Rotation paths and how fast each direction turns (degrees a step):
Each turn is a multiple of 5 degrees from 10 to 175, or 0.
Each row of a path follows its step; steps can be skipped.
Rotation 1:
step 0: [-29  19  11   1  20  31  45  50  59  21  21  24  16   8 -52   8 -23  30
  -9  37  -3 -21 -12   8 -63  15  -7 -39  24   1 -42 -12]
step 1: [-84  25  46 -14  27   5  20  30 -30 -20  -7 -16  12  46 -32  -9   2  22
 -29  -5 -11  -3 -24   5  19   0 -47  -5  41  53   0 -30]
step 2: [ -6  10  56 -18 -10  -3 -46  60  18 -36   1 -31 -19  -1   4   4 -52   5
  14 -36 -36  19 -33 -38  15 -54 -50  -9 -13  14  24   3]
step 3: [ 20   2   5 -12  39 -19  -6  62  15   2  29  40 -12 -60  30  17  35  27
 -50 -49 -23 -27   4 -20 -15 -44 -13   9 -35  21   8  21]
step 4: [ -5  26  29 -33 -17  -1  20   8 -35   7 -30  15 -80 -29  49  -2  45  22
 -41  -2  67 -10  10 -21  11   9   3 -34 -23  12  -4  18]
step 5: [ 21  30  14  31  -4 -18 -30   7  -2   7 -44 -32 -20   4  81 -43  -5  41
  36  25  41 -34  -1  46  10 -11 -12   1  12 -18 -19  43]
step 6: [ -3   7 -58   2  -3  26 -71 -31  28 -38 -17  25  10  -7  12 -70  10  26
  -1  32  13 -30   9  16   1  -9  16  54 -28  39   8   8]
step 7: [-13 -25 -12   0 -42  54 -36 -39   0 -24   1 -10  10 -13 -11   4  12 -29
   9 -15  27 -30 -45  13 -74  15  53 -26 -25  40 -28  14]
step 8: [ -8 -31   3 -46 -24  10   2 -26 -24  10 -16  17  55  67  24  13   4  30
   7 -26 -31 -23 -12  50 -43  10   1 -28 -16 -23 -56 -28]
step 9: [ 20 -15  24 -23  16  43   8 -31  40  40 -49  12  11  82  -7  10 -13  -8
 -10  15 -29 -20 -28 -19  -1  14 -50  17 -32   5  38 -37]
step 10: [ -1   5 -16  14 -24  -3  46 -19  25  22   6 -19   3 -29 -20  31 -17  23
  -9  -1 -55 -15 -97 -17  -6  21 -52  22   0  21  30  27]
step 11: [ 35  21 -24 -24 -14  -1  84  35  10 -20  31  17 -19  -8 -21 -14 -28  56
  -7 -33   9  58 -17  14 -19   6 -38  -8  -7  40 -18 -14]
Directions:
[  9  -5  -9  -7  -7 -12 -14 -16  16  -3  -9  -8  -2   9  22  -3  11   8
  -3 -16   3   1  -7   3 -17  24 -10  -1  -6  14   5   1]
20
[  0   4  -2 -29  11   3   8   4   6 -17   4 -18   6  -2   9   4   2 -17
  12 -13 -12 -12   3   3   9  -4  21  -3 -12   5   0  -7]
70
[-30   5  -2  -1  -4  -6 -10  -8  11  -3  -6  14  12   7 -11   6 -14 -11
   6   0  12 -13   3  19 -18   2   7  -1  -2 -12  10  -8]
45
[-12  -4   7  -7  15  10   8 -12   6   3  16   8  -8  23 -12   4 -14   8
   6 -13 -20  -1  -5 -13  -3  10  -7  -4  10   3  -3  17]
40
[ -4 -12  -1   7  -9   5  14  15  14   4   4 -12   6   5 -14  18   8  21
   8   2  -6   5  -6   4   5   7  -2  -6   1   5  17 -27]
35
[  7  20   4   4  -9   7  -4  11  -8   2  13   7   1  21  24  -6  -6   0
  13   2 -14  21   6   9 -10  -6   4   2  -5  -7  15  -3]
115
[  9  11  19   5  -1  -2  -6  -9   3  -4 -27  -4  -4  20  -6  -3   2   4
   2 -17  -2   0   6  16  23  -7  -2  -1  16  -6  -8  -9]
100
Rotation 2:
step 0: [ -2 -10  54  -9  17 -11  27  -1  40 -38  45 -44 -43 -42  29  -6  21   8
 -11 -20 -10  29 -11 -43 -37  -2 -73   4  22   7  21  19]
step 1: [-36   2  16  -3 -77 -23  -3   3   8  21  21   5 -32 -33 -22  -9  22  -9
 -15 -63  -7 -20 -44  27 -32 -14 -28 -47  27 -35  46  10]
step 2: [ -7 -10  39  13 -67 -11  45  55  54  -9   6  15  -8 -25  11 -28 -30  34
  15 -31   9 -47   5 -20  -1 -31 -40  11   7   9 -40 -29]
step 3: [-15 -10  33  10   6  22 -24  20  38 -10 -26   7  34 -43 -14   6 -58 -17
  13 -20   4 -26  -7 -33 -50  36 -54 -62  26   7  36 -34]
step 4: [ 33 -51  56  16 -21 -16 -25   4  -6   5  -8  49   7 -41 -54  -5  14   7
  18 -25 -42  -8  49 -10 -22 -62 -16  -9  18  27  29 -14]
step 5: [-14  -4 -17  22 -32  12  40   8  41 -41 -27   2   1 -41 -30  24 -18 -32
 -28   9  22  43   4 -47  -3 -78 -18 -31  35  40  11  -7]
step 6: [ -4 -25  18 -11  -8  11 -36 -19  42  15 -27  59 -30 -27  22  -4   9  24
 -37 -12 -30  48  -6 -26  -7 -27  -8 -81  15 -27 -27 -37]
step 7: [-35   8  35   9   5 -42  35  -1   3   0 -22  35  -1 -80 -14   5  19   1
 -29  20 -26  29  -3 -26 -54 -23 -51  23 -38 -16 -40   6]
step 8: [  8 -17 -12 -44 -61 -16  25  35  11  44 -84  10   4  -2 -34  -8  -2   7
 -44 -13   3  33 -18 -29 -36  17 -31 -23  -1 -20  30  18]
step 9: [ -9 -70  23  40 -28  21  36  28  23 -14 -44  39 -45  -6   0  24  15  77
  -9  35 -16 -21  -2 -11 -35  21 -11  -3 -14  18  -5  -1]
step 10: [ 10  18  60  22 -23  17  22 -58  38  -6 -44 -30  35 -30 -24  35 -12  32
 -27   1 -30   2 -33 -22 -11  21 -26 -31 -29  32  34  24]
step 11: [ 28 -34  40  16 -37  -9   2   2  47 -11  -4  18 -37 -10   8   0  -6  13
  14 -19 -48  25  21 -35   4 -21   5 -12 -12 -45  55  84]
Directions:
[ -3   8   0   6  11   5  -3 -15  15   1   4  -2   0 -12  14   6  12   9
  -4  -3  10  25   9  12  10 -21   2   6  18 -13  10   8]
60
[  0   7  -7  19  -6 -22   4   0   9   9   5 -16 -12   6   6  19  10  14
   2 -17  -1  -5  10  -6   8  22  -9  -2  -9   2  10   3]
35
[-14  -1   6   7   1  -6 -23   7 -16  -1  -8   5   2  15  -1   1  11  10
 -22  10  14  14 -11 -18   7  -5 -11   7 -12   3  -1   2]
35
[ -7  13  -3 -11 -10   9  -7  11  -9  -6 -13   0   3 -15  -5   3  -8  32
   3  -9   5  -8  -4  10  -8  13  -2  21  14  -6   0   0]
55
[ 26  -6  14 -21  -6  -4 -10  -4   2  22  -4   0  -1  10   1 -17   4  18
  -4 -16  -9   4   6  -1  16  -4   4  -1   2   5  -6  -9]
160
[ -5 -15   1  13   1  -4  -1   7 -10   2   7  24   1   7   9  12  14  13
   8  -4 -18 -16   6  17  -4 -20   3   4  -6  -5 -11   3]
145
Rotation 3:
step 0: [  4  46 -12   8  -7  18  33  37 -29 -23 -66 -16  -8  47  22 -33   4  -5
  16   9   1  13  20 -19   9 -34 -22 -58 -21 -39 -49  59]
step 1: [ 13  17  -1 -31 -39  88   8   9  16 -16 -24  32 -20 -10 -27  -6  18  -1
  38  33  19  21   5 -53  19 -14 -44 -40  53 -11 -34  24]
step 2: [ -6  43  68 -18   2  33 -25  -3 -39 -18 -26  19  24  59 -30   1  20  39
  36 -27  16   1 -20 -42  33  16 -14 -27  23  -8 -56 -28]
step 3: [ 28  -9   8 -39  21  35 -26 -61 -46 -67 -19  19 -21   0 -19  -5  29  25
   7 -14  -7 -24   2  30  44   6 -80 -13  15  27 -18 -20]
step 4: [ -4  18   4 -33  -7  22  -8 -30 -30 -47 -52 -27  10  59  17  39  -4  16
 -35 -60 -12   6  33  -7  12  31 -66  12 -14 -43  25  19]
step 5: [-22   2 -18  16  -1 -11  16 -23 -12 -77 -43  -7 -69  -6   8  38  60 -37
  10  -7   8 -13  31 -42  11  -6 -44  17   3 -36 -15  41]
step 6: [ -1  48  -8  22 -27   2  16  -6  18 -10 -29  46 -19  37   8  46   8 -13
 -32 -23   5  -9  28 -33 -50  31 -34 -17  56 -24 -76  19]
step 7: [ 17   7  36 -26 -53 -21 -28 -19 -21 -35   3  -4 -20 -18   8  17  47   6
  46 -30   8 -18   6 -18 -66 -28 -25 -62  31   0 -59  -6]
step 8: [ 57 -22  19 -33  10  30 -20   3 -43   2 -15   0  -7  29  31 -24  -2  26
 -44 -23  30 -43  -9 -16 -31  -2 -45 -62 -21 -19 -64  15]
step 9: [ 44  22  -6 -61 -15  45  10   3 -78  -9 -35 -18 -25   1  16 -31  33  21
  22   4 -12  -5  -1  -3 -12 -39 -31   0  24 -62  16  41]
step 10: [-22  12 -28   0  -8  53   4  45 -53 -32 -57  32  15  15 -33 -28   7 -23
  13 -27   7   1 -24 -43  28  23 -36 -17  -7 -44 -31  57]
step 11: [  1  57  -7   9 -38  21  32  -3   1 -24 -64  10 -15  36 -16 -16  28  -7
  55   9 -24   7  12  -5  55 -16 -58 -40  45  12 -37 -15]
Directions:
[  0  -7  -7  -1 -15 -10  -1  -5   7  -9  -5 -13  15   3   7  -7  -9  -3
   1 -10  -9   5   7  21   0  -3 -15 -28 -15  19  -1  -6]
90
[ -2  10  -4  -4  -1  25  14  -1 -16  25   7 -17   5 -10 -12  -9   0  -8
   3   3   0  -4  -9   4  -5  -8   9 -19  -8  -5 -14   7]
40
[ 11   1 -11  -6  16  -1 -10   3 -18   7 -11  -1  21  -3  12  16  10 -12
   1  11  -1   4  -7  10  -3  -3 -18  16 -19  -5   8   3]
70
[ 26  -5  20 -13   0   7 -13   9   0   5  13  -2  -1   6  -8  13   8   8
   9   0   7  -5   4  10  -5   8   6   4  -4  20 -18 -16]
70
[  0   1  20  -1  -2  -7   8  10   3  -6   3  -6   5  -7  15 -18   8 -13
 -11  10  -5 -14   3  -4 -35   8  -4   4   5   6  -1  12]
40
[ -2   7   0   3  18  17  -3  20  10 -14   7  -2   3  17 -12  -7 -13   5
  13   7 -17  -4 -10  -9  -5 -21 -12   1  -1   9  10  -2]
35
